Rotation paths and how fast each direction turns (degrees a step)
Each turn is a multiple of 5 degrees from 10 to 175, or 0.
Each row of a path follows its step; steps can be skipped.
Path 1:
step 0: [-64   0  27  44  13  -8  -2  31 -17  -5  10  12  37 -16 -30  14 -13   0
  16 -26 -24 -13  15 -11 -59 -12  25   1   8 -15 -23  16 -11 -29  -3   9
 -19  10  16  11 -52  -4 -28  -3  20  -8  11  -9  -1  -1   6]
step 1: [-19  17  26  43  -2   4   3 -13   2 -10 -32  -5  25  40 -11  47  33  -9
  -2 -26  -6  -6  22   8  20  -5 -14 -25   1  23 -22   0   7 -21  14  50
 -39 -24 -24 -23 -10 -40  21   4  -7  28  17   9   9  31  -9]
step 6: [  7 -11  11  -8  12  20   5 -29  -2   5 -11  23  10   7 -26  14  49  26
 -14 -22   9  26  12  -6  -8 -16 -65   6   6 -26  10  14   8 -10  16  -1
 -48 -42 -26  50  -9 -14  24 -31 -11  21   5  -3   2 -29 -12]
step 9: [-31  42 -12   4   1  -8  29  15   3 -27  -6   3 -27  30 -24  18  11 -27
  43   0  10   8  13  -5 -20  24 -22  32  -4   3   0 -20   0 -17  -8   5
  19 -11 -47  14 -39  26  59 -39 -11   4  13   6 -14  -4 -20]
step 10: [-13 -18   9  11 -19  20  13 -26  -8  14  38 -12   4  -1  30   1  30  -1
  59   4  -5  13 -12  -3 -14  20 -17  19 -20  26 -13  46 -21 -18  25 -23
 -19 -48   4  16   1 -19  22 -10  20 -32  15  18 -14  -3 -48]
step 11: [-19   2  24  -4  32  27  -6  30 -37 -20 -15 -38  46 -12 -11 -11   1   5
 -11   3  -4  13  21  -3   3 -22 -27 -10  31  -9 -24  37  -9  -7 -12 -37
  -1 -30  14  19 -31   8  20 -48  26   0  21  41  14 -15   8]
step 12: [-51  19   4  38  -9  -2  -7 -25  -5   1 -39   6   3 -10  28 -19 -40   4
  36  -5   5   0  16   8  -2 -19 -31  15  19  22 -18   5 -36   3   9   1
  -4 -24 -25 -32   7  19  27   1  16  54  30   7   3  34  24]
step 16: [-29 -27  12  27  -3  -8 -15 -19 -27   0  -5  -3  23 -29 -20  -1 -28  -9
  29 -33 -14   5  20  18 -22 -32 -13 -28  -3 -37 -39  34  24  12  13  -4
   9  17 -21 -31 -59   1   0 -11   6  -9  18 -24  27 -17  22]
step 19: [  4 -13   8  10  11 -36  22  -7  12  16 -34 -28  -7  -6   6  29  21 -22
  24 -12  -6 -13  33  30 -30 -30 -29 -46  26   4 -20   6  18 -22   9   3
 -45 -12  -1  48 -16  12 -25 -32   5  -7 -43   7   3  11  -3]
Directions:
[  4   4   5  -6   1  14  -3  12 -11   5   6   7  -2   9 -17  -3   1   1
   3  -3  -2   5  -4  -5   2   1   5  -9   5  -9   7  -8 -12   1  -1   4
   5   4   3   0 -11  15  -1 -10   6   0   2   0  -3  -8   4]	160
[  0 -10  -2 -10   0   0   3 -12   2   2   3   8  -8   8  -5 -13  -2  10
   2  -2  -1   5   6  -8  -6  12  -8   7  -5  -7 -16  -9  12   4   0   4
   2  -9   1  -2  -3   3  -4   6   1  -3   5   2  -4  -6 -10]	100
[-15   0  -8  -4   1  10  -5 -11   4 -10   2  13  -4  -8  -3   1 -11  10
   0  10  -3  -5   5  -7   6  -3   4  -6   0   5   5  12  -3   5  -2  -1
 -11  -6   4   2  -5  -1   0  -6   2  -7  -1   8   8  -8   3]	60
[ -6  13  -5   2   4  -4   3 -10   0  -9   2   0  13  -5  -7  -2   6  -4
  -6   0   8  -5  -1  -2   3   0   6  10  12  -7   2 -14  -1   1  -1   7
  -4 -10  -6  15   2   2   3   8   1   4   9   0  -9  -4  11]	130
[  6  -1   0   4   6  -2  -5  -5   3   6 -10   7  -2   3   2  12  10   4
   3   2   9  -4   6   0   0  -3   6  -2   3  -5  -2  -7   1   2  -9   5
 -11   3  18  -5 -19  -7  -6   7  -5  -6  -3 -12  -1   6   3]	20
[ 10  -5   5   6   0  -2   2  -9  -4   3   8   8 -11   4   3 -10   5  -5
  -3   1   4  -8  -1   0  -8  -3   1 -16   7   5   2  10  -8  -9 -13  12
  -3  -5  -3   3   6   3   6  14   8   1   5   5   3   6  -3]	155
[  3   5  -5  -2   0  -6  16   0   0  14   8  -5   3  -2  -8   6   6   5
   2 -10  -8 -10   1  -6   1   5   7   4  -2  10   2  11   2  -3  -9   7
   0 -15   2  -5  -3   0  -7 -10 -12   6  -6   3  -4  -3   0]	80
Path 2:
step 0: [-18 -10  26 -31  -2  34  -2  -6 -26  -1  14 -24  22  -2  12  46   7 -24
  20 -13  -2  11   2 -47  -7  17  -7  18  13  46 -31  18 -33 -16 -22 -12
  33 -36  13 -14  29 -30   3  -5   7 -18 -20  -4  -6   7  12]
step 2: [  0  16 -24 -31  16 -42 -23 -25  26   6 -22   0 -38  -9 -10  32 -13  21
 -11 -30   3  -5 -20 -17  -5   0 -24  10 -10  36  24   7  14  -6 -25 -13
  -1  -4 -20  17 -46 -17 -10  27  10 -31 -31 -28   0  31 -11]
step 11: [ 17  -5  26 -16  29  -8 -22  30 -32  13 -32 -26 -12 -12  18  17  -1   6
  35  -8 -11  -6   4 -21 -17  -2 -26  -4  15  20  58 -49  -4 -23   8  -9
 -17 -26 -19  34 -11 -21  -1  13   5 -32 -23  -3  23 -17   8]
step 12: [-17   5  21  19   4  26   7 -10  -1 -19   6  22 -16   9 -18  -4   5 -19
 -19 -10 -18 -36   2  29 -13  31  22  -5 -27  12  25 -13 -34  11  13   7
  20 -41 -32  30  19   0  31  -8 -32 -43   0  31 -30 -23  30]
step 13: [ 31  29  -2 -26 -26 -11  -8  -3  -1  23  30  -7   9   5  -1  -1 -44 -32
 -15 -36 -28 -18 -36  26 -18   3  19  14  11   1  25  22 -38 -16  12 -12
  -4  16  22 -13  -9 -13  34 -15   0 -43   5 -25  29  22  -2]
step 14: [  9   0  16  19   4  11 -31   0 -37   8 -46  -3 -30 -18 -10   7 -23   1
  -5  11 -48  -4  32   7  10 -37   0 -27 -10 -23  37   1 -44 -16   8   7
 -14 -10  21 -18   5 -27 -31  20 -13  -2  -7 -35 -22  23  -2]
step 18: [-45   3 -16  23  -4 -14   8   0  -2   0  38  29  27 -23 -14   6 -27   0
 -14 -23  28 -19   2  -5  15   9 -12 -14   4  50  29  20 -32  -1 -14 -12
  15 -23 -14  12 -26 -37 -40  14   2  36  -7 -29   3 -23  -2]
step 19: [ -8 -38   1 -25  18  -9  20   4 -20  10  14  14   5   4  -9  11 -46  -8
  -1  17  36   9  51  -2 -19 -12 -18 -19 -17  -7  -2  14   0  -9   2  16
   2  -1 -21  24  25 -28 -13 -43  -5 -36  17   3  62  15 -13]
step 20: [  5  37 -11  -2  26  -8 -22  -7 -48  19 -12   4 -21  28 -42  10   3 -20
  -3 -11  25 -44  21   1   1 -24 -11  30  19 -18  26 -21  19  -6  23   5
   5 -18 -42   8  -7 -18  17  24  39   7   7  28  12 -15  -9]
Directions:
[ -8   1  -5  -5   7   1   4 -15   1  -7   5  -3  12   0   4   9   2  -4
   5  13   2  -6   7   9   9   5  -8   4  12   2   1  -5   1   1   4  17
  -3  -8   2   4   3   1   1  -4   6   6 -10  -3  12  -6  -6]	35
[-11 -13   2   0  -5   1  -6   5  -3  -5  -9   9 -15  11  -9   5  -2   1
   1   9  -5  -7  -5   6   2  -3  10  -1   7  10   1   0  -5  -9  -7   7
   7  10  -3   4  -3   4   4  -8   2  15   2  -3  -2  -1   1]	170
[  5  -8   0  -1 -13   1  14  -5  -5  -4  -1  -4  -6 -19  -7  11  -3   0
  -4   0 -16  -8  -2   7  -7  -1  -5  12   1   1  -8   2  -5   2  -9   1
  -8  -1   4   3  -1  -8  -1   8  -1  -2  -4   1   0   4  12]	25
[ -1   6   4  -1  -5 -14  15  13   0  -2   2  -4  -7   3   0   6  -5   2
   3  -2  11 -10   6   1  -1  13  -3  -5  -9 -12  -1  -9   1  -7 -11  -2
   9  -9   0   9  -6   2   6   4  -2   1  -1  -9   3  -4  -3]	45
[-16   9   3  -6  -3 -12  -3  -2  -7 -12  -3   2   5   2  -1  -5  -6  13
  -6   7   8   6   8   6  -8  -4  -2   6  12  -4   2   6  -7   2   4  -6
   4   2  -1  -3  -7   7   1   3  -6 -10   0  -3  -1   5  15]	65
Path 3:
step 1: [ 34  18  -6  -3  41  20   8  17  23  20 -20  -7  15  10  18  33   2 -61
   3 -46  24   2  12 -19 -31 -22  19 -16  27 -58  20   1 -22  24  52 -16
  13  -5   5 -28 -12  29   9   1   8  13  -2 -20   0 -12  -8]
step 2: [  6  -4  -8 -37  40  11  13  12  -2 -41 -46  25  18   6  -9   9  -6  17
 -23 -14  -9  10  35 -16   2 -42  46  21   1  26  -1  -2 -20   4  15 -38
  19   1 -31   0  36  -6   8  36  26  24 -43  13  10 -45   0]
step 5: [ 17 -20 -50  19   0  32 -30 -20  43 -15   3   9 -12 -18  31  35  30 -26
  -5 -39  11   1   5  29 -16   4   3  19 -10  20   4  28 -13  39  24 -12
 -15   5 -24   4  29  38  -8  40  13  24  21 -32  14  31 -11]
step 7: [ 37 -12 -12   0  18  28  -9  -9 -32 -20 -37 -63  -2   3  -4 -22  -1  14
  31 -42  -9  26   9 -25  25 -52  18  -2  12 -21 -13   7 -12 -18  -8 -12
  28   9  14  24 -19  -7  11 -37  15  23  13  -6  23 -30 -42]
step 9: [ 28   3 -13  26 -30  12 -54  22  37 -16  10  53  15  -3 -29 -10  -3  -4
  31 -31   8   6  16  -3 -12  12  -4  -6 -11 -14 -15 -17  17  29  48  -3
  11  -3 -44 -17  -7   3 -22  -4 -48  12   6 -39 -36  -8 -23]
step 12: [ -1 -11 -17 -10  14  -3 -29  29 -50  31 -11 -11  12 -20  31 -33   9 -22
  13 -14   0 -24  20 -23   4  19  41  -1 -27  -7 -11  -2  21   6  29  24
  65  33  11  -2  14 -46  12  38  -7  24  -5 -11  14 -31 -16]
step 15: [ 17 -37 -26  14 -21  34  -2  15  -8 -51  41  15  30  23 -34  35  -5  35
  -7 -12  21 -13   4 -54 -13 -27  25   3  29  22  -2   9  16  10  15 -21
  20  18  -5  38  16 -19  -3  19   7  12 -16 -21  27  -2 -33]
step 19: [ 57   1   0 -25  -1  17  22 -30  -5 -54 -14   3  -7  37   7  -9   8  19
  19 -34  12   0  29 -37  15 -15  20 -36  31  28 -17   2   5   2  31 -19
  -3 -40  17  -3 -32   7 -32   3 -18  13  30  -1   3 -42 -11]
step 20: [  0  -9  28  -9  18  -2  19  30  14 -17   2  31  29 -23 -31  -1  -8 -20
  -5 -35  27  -9  16 -30  -1 -27   4 -33 -10 -39 -32  -4 -16  -9   9   3
  57 -22  20  26 -19 -13  21 -32  44  43  17 -20  13 -25 -18]
Directions:
[  2  -5  -9   1  -4   2  -2   0 -14   1  -1 -13   1   5  -4   1  -1  -3
 -10   9  10  -1  -5  10   6   2  -7   1 -15  -4 -12   4   0  -1   1  -1
   2   0  -9  -9   8  -6   0 -10   0  -4   2 -10  -7 -14  10]	80
[ -3 -10  -6  -8   3  -3  11   7   7  -2   8  -3  -2  -2   2  -4   0   9
   1  -8  18  -1   1 -18  -1  -6   2   1   1   4   7  -2 -11  -2  11  -3
  -8  -4  -2  -3   8   2   8  -6   5  -9   7  -3   4   0  10]	80
[  6   2   4  -9   2  -7  -1   5  -3  -7 -10   2  14  -2   3   2  -2   1
   2   5 -10  -1   9  -3   7 -13   3  17   3  -1  -4   1  -8  -6   3   0
   3 -10   2  -1 -13  -1   4   1 -16  -7   7   1  -5  -8   7]	65
[-13   6  10  -3   4  -4  -2 -16   2  -2  -5  -2   4   6  -6  -6  -4  -4
 -10  -2   1 -21  -6  -4 -14  -6  -8   3  -1   7  -5   4   4 -10  11   2
  -6   0   4  -3  -5  -3  -6  -2   1   3   3  -3   5   3   1]	10
[ -6   1  -7  -6  -7   0  -6   0  -5  -6 -14  -2 -18  -8   3  -3  -1   0
   3  -7  -2   8  13   3  -5   9   5   9  -2  17   2  -2   0   0   2   5
   2   9  -1  -6  -8   3  -6 -12   1   0   3  -7   9  -4  -1]	155
